[[ 25  27 -56 -17  64]
 [-43  51 -66  40  14]
 [ 38  17  13 -34 -10]
 [  1  -1  -4  -5  39]
 [-28   2 -26  39  25]
 [-36 -19   2  14  14]]
:
[[-36 -19   2  14  14]
 [  1  -1  -4  -5  39]
 [-28   2 -26  39  25]
 [ 38  17  13 -34 -10]
 [ 25  27 -56 -17  64]
 [-43  51 -66  40  14]]

[[  2 -16 -27 -18 -18 -18 -18 -19  19  19  -3 -15]
 [-44 -15  11  -3  44  41  40  42 -20 -17 -43 -31]
 [-16 -22  -1 -14  36  31  31  32   4   7 -20 -24]
 [-20  -6 -17  -3  -1  -3   1  -2  -6  -5 -19 -16]
 [  5  42 -15  36   3 -10  15  -6 -61 -61  19  41]
 [-42   6 -32  14   6   2  14   3 -10  -8 -38 -23]]
:
[[-16 -22  -1 -14  36  31  31  32   4   7 -20 -24]
 [  2 -16 -27 -18 -18 -18 -18 -19  19  19  -3 -15]
 [-44 -15  11  -3  44  41  40  42 -20 -17 -43 -31]
 [-20  -6 -17  -3  -1  -3   1  -2  -6  -5 -19 -16]
 [-42   6 -32  14   6   2  14   3 -10  -8 -38 -23]
 [  5  42 -15  36   3 -10  15  -6 -61 -61  19  41]]

[[ 12 -11  33  33  12   5  -5]
 [ 22 -21  17 -14  18  15   3]
 [ 16  22  26  -5   9  28  35]
 [ 34  -6  24 -17 -25 -32 -28]
 [  6 -19  20   0  21  13 -22]
 [ -2 -54  10   3   6  34 -16]
 [-18  67  22   4   7 -23  31]
 [ 10 -57  14  -1  22   0 -14]]
:
[[ 10 -57  14  -1  22   0 -14]
 [ -2 -54  10   3   6  34 -16]
 [ 22 -21  17 -14  18  15   3]
 [  6 -19  20   0  21  13 -22]
 [ 12 -11  33  33  12   5  -5]
 [ 34  -6  24 -17 -25 -32 -28]
 [ 16  22  26  -5   9  28  35]
 [-18  67  22   4   7 -23  31]]

[[-74 -28  66  51]
 [-23 -12  35  69]
 [-37  41 -39 -29]
 [-10 -15 -79  42]
 [-74  79 -55  14]]
:
[[-74 -28  66  51]
 [-10 -15 -79  42]
 [-23 -12  35  69]
 [-37  41 -39 -29]
 [-74  79 -55  14]]

[[ 44 -17]
 [-47  65]
 [-53 -37]
 [-62 -23]]
:
[[-53 -37]
 [-62 -23]
 [ 44 -17]
 [-47  65]]

[[ 61   1   9 -57]
 [-79 -36 -17 -32]]
:
[[-79 -36 -17 -32]
 [ 61   1   9 -57]]

[[  8  61 -14   9 -38 -14  -7  10  20   3 -30 -27 -25   1]
 [-46   2  14 -23  -4  19 -36 -46   5 -10  11  -5 -54 -10]
 [ -7   3  26 -44   7   4 -33 -32   4  -2 -18  37 -37  35]
 [ -9  -8  13 -24  13  28  -7  23 -17  29  25  49 -28  35]
 [-45 -21   6  22   3  32  -1 -31 -16  -5  36 -38   6 -24]]
:
[[-45 -21   6  22   3  32  -1 -31 -16  -5  36 -38   6 -24]
 [ -9  -8  13 -24  13  28  -7  23 -17  29  25  49 -28  35]
 [-46   2  14 -23  -4  19 -36 -46   5 -10  11  -5 -54 -10]
 [ -7   3  26 -44   7   4 -33 -32   4  -2 -18  37 -37  35]
 [  8  61 -14   9 -38 -14  -7  10  20   3 -30 -27 -25   1]]

[[ 47  32  21  15  -5 -11 -26  -5 -28 -22 -49 -45 -56]
 [ 31  24  17  13   5   6   2   3  -1   1  -3   5   9]]
:
[[ 31  24  17  13   5   6   2   3  -1   1  -3   5   9]
 [ 47  32  21  15  -5 -11 -26  -5 -28 -22 -49 -45 -56]]
---
[[ 44  39 -35]
 [ 79  53 -47]
 [-35  62   8]
 [ 64  27 -49]
 [ 45  64 -59]]
:
[[ 53 -47]
 [ 62   8]]

[[ 22  10  -9 -28  24]
 [ 38  16   3 -58   1]
 [ -3 -23   7  11  -9]]
:
[[ 16   3]
 [-23   7]]

[[ 19 -15  -8]
 [-12  21   1]
 [ 59  13  -3]
 [ -1  22 -18]]
:
[[21  1]
 [13 -3]]

[[ 13 -47  45 -22]
 [ 65 -33  41 -61]
 [-52  12 -43  63]
 [-79  30 -53  25]]
:
[[-33  41]
 [ 12 -43]]

[[ 59  12 -38 -20]
 [-12 -11   4  -8]
 [  8  74 -14 -39]
 [ 64 -14  -9  -4]
 [ 23  23 -53 -44]]
:
[[-11   4]
 [ 74 -14]]

[[ -6  32   6]
 [ 38  62  24]
 [ 35  26  15]
 [ 28 -33   1]]
:
[[62 24]
 [26 15]]

[[ 12  40 -54  12 -27]
 [ 11  41   2  -9  47]
 [-18  21   0 -33  57]
 [-38 -29   2 -14  38]]
:
[[41  2]
 [21  0]]

[[-58 -50 -46]
 [-28 -52 -48]
 [-55 -52 -34]
 [ 15  36  -1]]
:
[[-52 -48]
 [-52 -34]]
---
[[ 27 -13  -8 -19 -34 -20  18 -36]
 [  3 -13  -3   1  -3 -13 -28  20]
 [ 12   1  20   9  -2  29  35  23]
 [ -3  -2   1   3   4   0 -11  13]
 [ -6  21  11   4  10  29  42 -13]
 [-23 -10 -10  16  20 -19 -61  30]
 [  0  -6   1   4   2  -2 -13  16]]
:
[[  0  -6   1   4   2  -2 -13  16]
 [-23 -10 -10  16  20 -19 -61  30]
 [ -6  21  11   4  10  29  42 -13]
 [ -3  -2   1   3   4   0 -11  13]
 [ 12   1  20   9  -2  29  35  23]
 [  3 -13  -3   1  -3 -13 -28  20]
 [ 27 -13  -8 -19 -34 -20  18 -36]]

[[  3  12  20   1  13  -7  10]
 [ 29 -14 -42  13  13  22   2]
 [-53  10 -50  70 -36 -17  -3]
 [ -5  12 -44  75   5  -7   2]
 [ 21   0   1 -10   0  11 -14]
 [ 10  34   8  20   3  -3   3]
 [ 26 -36   8 -17  14  26   4]
 [ 10  43 -47   2 -14 -10 -27]
 [  4  -2  35  -5  16  -2  15]
 [-17 -12  17 -10 -13   1   1]
 [  0   0   0   1   0   0   1]
 [-21  -2 -40  59 -15  -5  -7]]
:
[[-21  -2 -40  59 -15  -5  -7]
 [  0   0   0   1   0   0   1]
 [-17 -12  17 -10 -13   1   1]
 [  4  -2  35  -5  16  -2  15]
 [ 10  43 -47   2 -14 -10 -27]
 [ 26 -36   8 -17  14  26   4]
 [ 10  34   8  20   3  -3   3]
 [ 21   0   1 -10   0  11 -14]
 [ -5  12 -44  75   5  -7   2]
 [-53  10 -50  70 -36 -17  -3]
 [ 29 -14 -42  13  13  22   2]
 [  3  12  20   1  13  -7  10]]

[[34  3 70 24 24]
 [69 23 44 50 35]
 [31  9 36 31 74]
 [22 22 57 43 46]
 [23 35 37 30 59]
 [26 32 53 30 79]]
:
[[26 32 53 30 79]
 [23 35 37 30 59]
 [22 22 57 43 46]
 [31  9 36 31 74]
 [69 23 44 50 35]
 [34  3 70 24 24]]

[[-12 -26 -56 -12]
 [ 16 -17  21   5]
 [  4  -6 -13 -13]
 [  2  -1  -1   0]
 [ 13  34  20  35]
 [ 36  -6  -9  13]
 [  8   4 -19 -52]
 [ 26  -7  17   9]
 [ 29 -13  10  12]
 [ 32  -4   3  18]
 [ -3 -48 -15 -44]]
:
[[ -3 -48 -15 -44]
 [ 32  -4   3  18]
 [ 29 -13  10  12]
 [ 26  -7  17   9]
 [  8   4 -19 -52]
 [ 36  -6  -9  13]
 [ 13  34  20  35]
 [  2  -1  -1   0]
 [  4  -6 -13 -13]
 [ 16 -17  21   5]
 [-12 -26 -56 -12]]

[[-52 -18  -7  27 -30  17 -27  -1]
 [-71 -20  -3  24 -28  21   7  32]
 [-35 -16   0  29 -27  26  -6  20]]
:
[[-35 -16   0  29 -27  26  -6  20]
 [-71 -20  -3  24 -28  21   7  32]
 [-52 -18  -7  27 -30  17 -27  -1]]

[[ -6  21  13 -14   5   4  37  -6   0   6]
 [ -6  35  26 -36  15  36  60  23  -8  33]
 [ 13  19   9 -22  -6  29  46  12  -5  -2]
 [-12  -5  12  -2  -2 -11   5 -10  -5  -7]
 [  6 -13 -13  14   2   0 -25  12  -3  43]
 [-18  42   1 -18  27  15  33 -13   8  38]
 [ -3 -33 -35  29 -12 -37 -61 -21   7 -28]
 [  5 -26  12  18 -20 -25  10  -4  16  -4]
 [  2 -17  25  20  -8  -9  21   9  14  43]]
:
[[  2 -17  25  20  -8  -9  21   9  14  43]
 [  5 -26  12  18 -20 -25  10  -4  16  -4]
 [ -3 -33 -35  29 -12 -37 -61 -21   7 -28]
 [-18  42   1 -18  27  15  33 -13   8  38]
 [  6 -13 -13  14   2   0 -25  12  -3  43]
 [-12  -5  12  -2  -2 -11   5 -10  -5  -7]
 [ 13  19   9 -22  -6  29  46  12  -5  -2]
 [ -6  35  26 -36  15  36  60  23  -8  33]
 [ -6  21  13 -14   5   4  37  -6   0   6]]

[[ 23  24]
 [-22  32]
 [ -5  24]
 [  9  30]
 [ 33  16]
 [-23  52]
 [  1  20]
 [  5  21]
 [ 61  12]]
:
[[ 61  12]
 [  5  21]
 [  1  20]
 [-23  52]
 [ 33  16]
 [  9  30]
 [ -5  24]
 [-22  32]
 [ 23  24]]

[[-13  -2]
 [-77  -6]
 [ -2 -21]
 [ 52 -49]
 [ 30 -27]]
:
[[ 30 -27]
 [ 52 -49]
 [ -2 -21]
 [-77  -6]
 [-13  -2]]

[[ 70  37  73   8  50]
 [ 27  35  13  37  33]
 [ 21  33   4  39  27]
 [ 12  50 -29  73  35]
 [ 53  16  72 -11  31]]
:
[[ 53  16  72 -11  31]
 [ 12  50 -29  73  35]
 [ 21  33   4  39  27]
 [ 27  35  13  37  33]
 [ 70  37  73   8  50]]
